128 stands for zero in the data rows.
Here are some numbered points:
[128 105 125 109 110 151  97  99 122 103 110 127 148 107  99 126 103 111 128 119 140 118 131 115 105 135 105 136 120 128 128 124 103 101 255 107 103 147 124 128 121 127 255 119 142 100 112 130 200 152  99 130 255 128 139 118 100 121 106 120 146 118  97 127] 0
[168 113 154 102  97 116 131 119 160 107 108 115 118 135 136 105 110 134 124 100  99 112 100  99 110 109 106 130 235 106  98 124 112 109 103 112 125 226 124 104  94 115 113 174 103 159 106 110 102 119 147 111 109 153 191 153 161 255 176 112 108 101 108 122] 1
[111 127 128 113 172 118 127 113 148 122 103 111 102 111 167 177 101 151 141 121  98  96 103 143 110 141 137 171 124 110 116 103 102 120 148 127 154 119 195 107 151 128 138 149 111 138 109  98  99 123 111 107 119 155 125  98 174 129 110 142 172 171 140 108] 2
[117 108 119 111 115 114 164 106 112 107 108 144 122 167 133 142 122 139 131 124 110 139 106  96  96 170 207 126 115 105 133 164 111 140 144 127 138 119 161 101 144 125 111  97 103 146 103 108 106  98 134 140 156 171 150 139 215 106 112 116 108 136 106 148] 3
[104 141 107 225 177 120 102 100 102 223 151 121 131 119 185 109 149 135 115 120 114 120 130 136 118 130 108 107 113 126 114 106 208 108 102 141 106 105 155 153 142 124 108 114 134 105 178 143 115 132 114 110 117 126  95 101 104 106 183 173 134 100  98 103] 4
[119 103 123 107 108 131 141 114 177 107 101 128 113 107 104 178 229 142 118 154 106  96 103 197 113 114 113 142 198 102 125 111 108 115 125 106 135 101 132 110 130 147 122 110  99 145 118 146 111 111 145 123 144 123 143 117 220 114 222 116  98  99  95 137] 5
[112 154 103 245 133  94 102 131 113 232 183 109 141 155 103 104 141 125 124 125  97  98 112 127 141 101 100 108 131 103 101 105 181 140 109 103 129 107 134 209 103 105 103 115 107 114 224 171 110 193 104 103  96 120 175 123 104 109 123 124 139 113 130 118] 6
[111 104 105 104 115 120 126 199 112 105 113 190 192 115 101 104 110 136 127  97 112 140 167 107 150  99 110 143 122 164 144 100 102 136 106 156 104 132 109 110 191 189 106 128 137 103 106 149 137 160 183 102  93 103 141 196 114 132 126 146 141 101 112  97] 7
[116 120 101 127 105 103  97 105 132 129 132  97  93 103 112  99 101  97  94 127 220 115 123 135 127 208 113 116 118 124 102 122 158 255 255 137 113 165 129 147 131 107 193 105 140 100 138 126 138 117 124 132 146 123 112 115 106 138 116 104 130 115  99 108] 8
[136 111  95 203 163 134 162 128 131 250 190 133 128 113 120 106 111  95  95 118 113 103 108 121 125 103  99 110 172 118 123 192 206 141 110 122 107 104 126 172 136 106  96  97 102  97 177 219 103 102  93  91  95 123  98 111 105 115 161 124 116  98 146 186] 9
[106  98 103 106 154 133 115 130 111 108 116 202 152 176 205 140 158 105 104 111 174 235 234 116 121 101 199 140  99 106 128 117 103 103 101 121 120 120 108 111 112 108 105 123 131 107 108 103 196 143 155 117 109 154 134 119 108 102 106 113 107 128 108 101] 10
[132 199 106 169 114 103 115 138 126 173 171 127 156 182 110 102 137 112  98 108 105 113 113 117 137 103 103 112 118 129 210 145 174 127 101 103 119 100 111 212 126 120  97 110 105 104 187 182 110 135 103 116 122 162 124 116 103 104 115 105 102 131 169 117] 11
[115 115 183 108 108 154 105 101 193 103 101 132 129 134 125 129 118 134 214 148 102 111 100 128 103 117 108 145 255 151 115 122 106 158 119 105 129 111 105 102 102 135 114 140 104 205 105 112 107 119 111 100 104 110 128 122 181 111 185 109 102  98 111 113] 12
[119 132 105 193 148 115 121 118 108 221 161 129 219 255 132 107 152 104  98 104  99  93 101  93 123 114 105 131 129 166 146 118 182 101 101 110 115 151 163 174 100 106 104  93 101  96 173 216 111 143 101 105 107 107 104  99 100 112 135 103 109 128 132 125] 13
[167 156 119 195 122 104 102 129 120 188 145 128 114 109 132 109 186 153 129 180 111 151 110 102 132 105  98  94 123 136 109 105 169 120  99  97 116 149 131 173 111 165 112 102  96  96 187 166 103 184 110 112 110 120 103 112 107 133 128 135 117 110 121 135] 14
[128 133 121 103  96 112 108 152  99 106 114 131 122 102  98 103 131 120 122 115 106 103 155 147 177 110 103 111 124 129 110 105 112 117 101 248 107 100 102 103 163 148 111 125 124 143 110 113 104 113 120  99  96  99 122 151 119 255 153 158 255 133 191 101] 15
[107 106 103 108 175 147 207 106 110 111 120 124 102 107 111 255 241 125 102  99  99 127 105 130 105 103 117 152 185 103 105 141 105 105 120 104 162 125 150 103 103  95 115 127 108 157 110 110 101  98 118 115 132 169 174 132 181 100 182 141 110 127 139 136] 16
[114 117 125 107 157 136 132 186 109 105 107 115 131 115 114 107 105 112 115 116 186 216 172 110 184 112 172 161 115 130 133 163 103 101 108 136 101 149 114 102 110 108 108 135 132  97 102 125 155 104 145 121 106 186 211 147 108 101 112 111  99 103 151 122] 17
[114 114 213 104 105 137 120 127  97  99 115 110 102 145 117  99 119 152 102  95 104 128 102 208 226 160 122  99 100 108 157 179 104 124  96 125 116  94  94 102 205 155  96  95  98 200 113 103 100 104  98 122 117 181 161 105 105 103 109 218 255 175 106 107] 18
[101 193 137 208 136 102 116 112 106 200 182 118 146 151  98  97 111 113 121 123 115 119 116 108 113 115 111 108 124 148 132 108 180 100  99 131 104 116 147 148 124 126 100 105 117 112 221 185 104 123 106 109 107 122 131 141 103  97 164 140 131 105 183 121] 19
[119 117 104 105 130 117 147 152 105 108 108 119 100 114 196 119 126 116 125 113 159 161 231 216 207 104 153 125 112 245 139  94 101 124 103 110  99 111 122 103 102 133 104 136 188 115 110 100 130  97 155 172 122 116 107 135 114  97 107  99 114 150 127 107] 20
[115 143 110 174 100 117 130 155 155 145 144 100 102 113 100 101 127 124 160 185 117 130 100  98 128 102 100 123 132 121 111 160 215 125 106 104 135 124 109 205 111 100 102 136 101 118 186 174 108 126 136 175 105 145 146 137 108 116 106 144 114 118 128 106] 21
[107 134  96 160 118  95 109 106 129 255 176 123 103 106  99  95 108 103 111 166 167 135 133 156 101 110  99  97 110 113  97  96 196 113 109 170 113 113 169 209 179 136 107  96 118 109 198 203 112 105  99 107 138 153 113 106 102 110 175 174 127 100 106 108] 22
[138 114 105 108 108 123 108 108 129 113 127 143 154 111 119 122 104 128 132 111 136 111 131 112 117 173 109 145 115 107 117 184 130 108 169 130 106 104  98 112 143 172 176  98 156 111 111 133 155 128 137 136 175 148 152 128 111 167 109 109 150 105 121 141] 23
[165 163 122 223 134 125 167 170 159 166 192 114 125 113 101 106 177 169 133 131 102 108 102 106 125 102 111 105 109 143 112 117 200 133  96  96 143 118 101 141  99 139 106 116 103 121 180 136 109 174 104 138 108 138 101 104 105 106 102 109 118 146 101 105] 24
[118 128 131 109 120 129 117 105 104 106 119 104 114 101 114 189 154 117 108 111 155 161 158 174 112 148 102 100 103 119 129 127 109  99 172 108 108 156 116 114 119 119 206 112 170 109 116 170 203 121 117 209 135  93 137 137 102 138 111 143 107 101 100 147] 25
[136 151 186 137 103 127 145 182 167 106 154 109 111 185 152  99 109 129 129 138  99 100 101 101 120 101  96  92  96 115 183 183 121 135 105 103 178 115  97 134  97 110 107 103 104 213 180 113  96 152 133 179 113 105 111 255 105 104  97  94 103 125 114 116] 26
[135 110 106 107 129 109 147 159 115 110 119 115  98 105 108 113 117  97 110 136 164 116 209 235 247 116 165 116  97 103 121 138 114 164 114 143 111 131 115 107 125 134  98 131 183 107 104 105 157 118 172 117 104 127 116 149 115 108 118 189 132 107  97 107] 27
[114 118 127 111 122 122 109 107 139 112 123 111 105 114 140 186 122 129 155 137 202 128 155 124 101 156 124 101 113 163 110 104 107 106 148 109 111 120 124 125 113 123 187 150 240 129 109 113 220 118 101 109 141 126 123 100 104 115 111 127 114 159 119 106] 28
[150 128 118 109 219 117  98 102 125 135 112 122 165 126 147 172 100 134 138 162 108 115 103 106 102 146 117 108 100  95  96 113 110 102 117 122 162 113 163 107 119 119 147 134 102 135 112 112 105 194 128 115 121 122 152 115 135 135 110 230 149 108 139 171] 29
[150 114 113 109 145 110 113 255 137 106 105 121 146 169 138 124 119 103 123 125 137 108 186 146 177  97 146 151 115 138 124 136 115 110 100 142 103 117 106 105 128 144 100 117 160 108 111 111 142 113 163 145 108 113 116 108 114 122 122 105 121 107 141 153] 30
[107 113 135 107 112 127 112 106 126 112 112 145 158 133 148 144 111  99 121 127 116 115 157 140 113 175 169 138 103 107 141 135 111 135 132  99  99  98 107 113 108  97 140 119 147 106 107 116 206 124 106 140 233 180 152 102 100 105 109 166 169 157 135 113] 31
[121  97 106 114 121 104 112 158 132 108 110 173 124 105 129 124 129 110 115 125 149 123 211 143 172 114 216 255 113 116 133 125 116 133 109 116 104 116 100 101 107 121 120 201 179 117 110 111 161  96 128 129 106 127 112 114 122 122 115  99  96 113 118 128] 32
[161 144 185 109 114 158 106 109 121 107 116 126 115 150 132 138 183 119 107 104 106 133 101 132 122 124 139 147 168 107 107 122 106 103 104 103 130 106 105 111 139 145 127 146 106 172 107 117 108 108 125  99 127 160 125 161 208 116 173 121 122 117 136 148] 33
[185 118 105 102 118 157 191 112 109 105 113 102  99 135 115 168 167 109 226 255 150 105 151 137 124 123 197 130  97 126 136 108 103 122 100  97  98 100 113 111 101 107 110 172 166 107 102 102 184 118 107 105 100 119 150 114 111  98 101 122 139 154 123 133] 34
[117 125 109 108 192 101 128 119 137 133 114 136 142 109 161 228 128 165 124 118 115 120 103 138  99 106 117 125 103 111 128 115 104 106 156 151 177 114 231 114 120 113 156 173 105 112 105 114 108 176 120 120 127 115 107  97 147 172 120 125  97 101 117 119] 35
Which three points above are nearest to each new point by angle, seen from the average point of the numbered points? Their numbers follow each, nearest first.
[118 132 131 111 110 158 139 116 123 106 123 119 113 109 166 164 105  99 110 107 135 118 140 104 106 227 102  96 110 152 167 130 114 109 211 113 103 116 122 126 112  96 158 106 195 126 120 112 186 148 112 127 139 102 118 127 103 109 101 109 173 142 156 157] 28 0 25
[113 114 158 128 111 160 146 150 139 104 125 106 102 112 112 105 105 110 122 146 117 112 104 144 121 107 106 139 120 106 128 167 122 124 103 109 202 139 116 138 112 150 104 100 104 179 123 145 111 132 128 176 113 191 107 101 123 170 107 143 169 153 132 122] 18 26 21
[ 96 104 109 105 109 119 120 117 185 104 107 174 130 119 112 154 213 164 107 108 102 118 102 103 115 202 167 184 223 119 140 158 115 114 106  99 154 131 139 109 100 120 119 148 104 122 102 104 106 115 150 119 129 116 141 120 201 103 173 102 103 117 120 100] 5 16 12
[107 112 140 107 105 196 139 111 105 104 105 112 157 139 114 100 113 157 118 142 110 100 101 155 155 136 119 101 112 176 113 107 108 164 117 148 180 157 126 130 123 168 117 116 106 185 116 129 106 116 149 255 101 100 108 106 122 145 106 129 107 135 117 102] 26 18 20
[109 115 248 105  98 128 154 113  97 101 120 127 113 137 118 105 114 174 124 106 104 110 100 107 113 100 118 137 129 200 144 186 112 143 108 253 135 113 105 108 213 110 100 110 101 222 113 125 103 110 148 131 127 179 149 117 133 106 102 116 126 115  96 109] 18 3 26
[145 197 181 109 105 163 169 107 114 103 107 134 114  96 113 142 101 108 143 117 172 175 151 123 107 120 101 101 104 129 116 130 125 128 202 111 109 124 102 113 124 106 231 114 178 103 105 122 178 109 102 107 155 137 157 120 103 127 109 103 109 124 121 135] 0 28 25
[133 101 154 112 108 132 108 101 101 106 116 146 105 107 100 106 117 105  94 101 127 243 107 132 120 129 145  99 107 130 106 145 113 119 113 208 136 114 112 109 255 201 120 136 104 150 107 110 103 113 141 119 106 101  99 106 148 103 102 100 148 255 169 135] 18 15 3
[115 100 112 106 100 101 107 107 134 103 104 124 107 110 113 174 211 112 102 107 140 110 149 138 110 117 119 143 112 114 126 155 111 111 140 120 105  98 103 106 115 135 116 108 146 107 108 118 176  99 112 163 255 215 110 100 103 102 102 164 177 115 115 134] 31 0 23
[103 102 138 103 100 105  98 109 255 107 100 100 118 107 101 112 101 218 255 138 103 133 104 105  96 120 122 197 255  96  99 107 100 109 115 110 137 113 105 104  97 138 125 158 103 189 114 118 100 102 116  99 103 126 132 122 199 150 194 107 112 108 113 110] 12 1 5
[117 188 108 169 127 108 118  99  95 162 157 119 111 118 255 102  95  99 101 104 124 255 156 124 103 108  99 100 115 182 141 130 192 179 172 176 100 101 148 165 148 108 119  95 130 107 141 131 109 105 112 120 169  98  95 113  99 107 138  96  94  95 105 119] 4 22 8
[127 142 149 108 109 109 139 105 114 101 106 169 154 167 105 144 205 105 113 182 183 122 144  97  98 125 204 136 110 131 119 117 108 137 123 107 101 108 109 105 108 107 113 155 177 118 108 101 193 124 125 132 109 119 187 159 111 102 106 132 129 143  98 100] 34 10 28
[112 125 186 104 103 147 179 155 114 101 116 119 104 102 117  99 102 125  97 109 112 118 104 109 130 142 152 141 102 138 110  96 110 126 102 158 145 100  99 123 180 157 109 104 102 149 108 123 104 125 117 120 100 152 172 255 134 126 107 123 174 195 154 131] 18 15 26
[101 103 104 106 123 122 137 112 180 108 106 137 136 113 100 125 110 139 237 242 110 111 104 123 102 111 100 131 203 102 101 100 108 106 104  98 152 154 123 109 106 156 161 126 101 146 110 133 109 131 134  97 103 131 159 132 204 128 206 120 158 110 125 111] 12 5 1
[153 144 110 111 105 108 110 103 117 129 176 189 183 201 158 104 102 136 105 112 176 105 115 117 101 106 100 138 111 134 202 255 144 112 153 112 103 244 147 150 111  93 125  99 139  99 116 106 129 134 102 108 120  98  96  95  99 132 111 100 107 103  98 163] 13 11 23
[129 116 113 103 124 182 149 106 109 108 107 132 118 108 115 119 110 142 107 115 121 219 107 126 122 128 120 120 103 181 181 112 111 155 118 152 186 139 148 108 113 153 141 108 104 160 109 111 104 110 108 137 122 138 133 152 147 116 100 102 146 150 120 138] 3 2 20
[129 125 101 198 134 131 124 125 116 171 142  97 111 140 140 107 152 154 112 105 106 117 128 176 133 115 104 104 126 133 155 139 217 157 109 115 112 116 137 207 107 105 106 107 120 116 193 143 102  99  99 121 105 101  98 107 108 114 137 158  98  97 165 168] 9 4 6
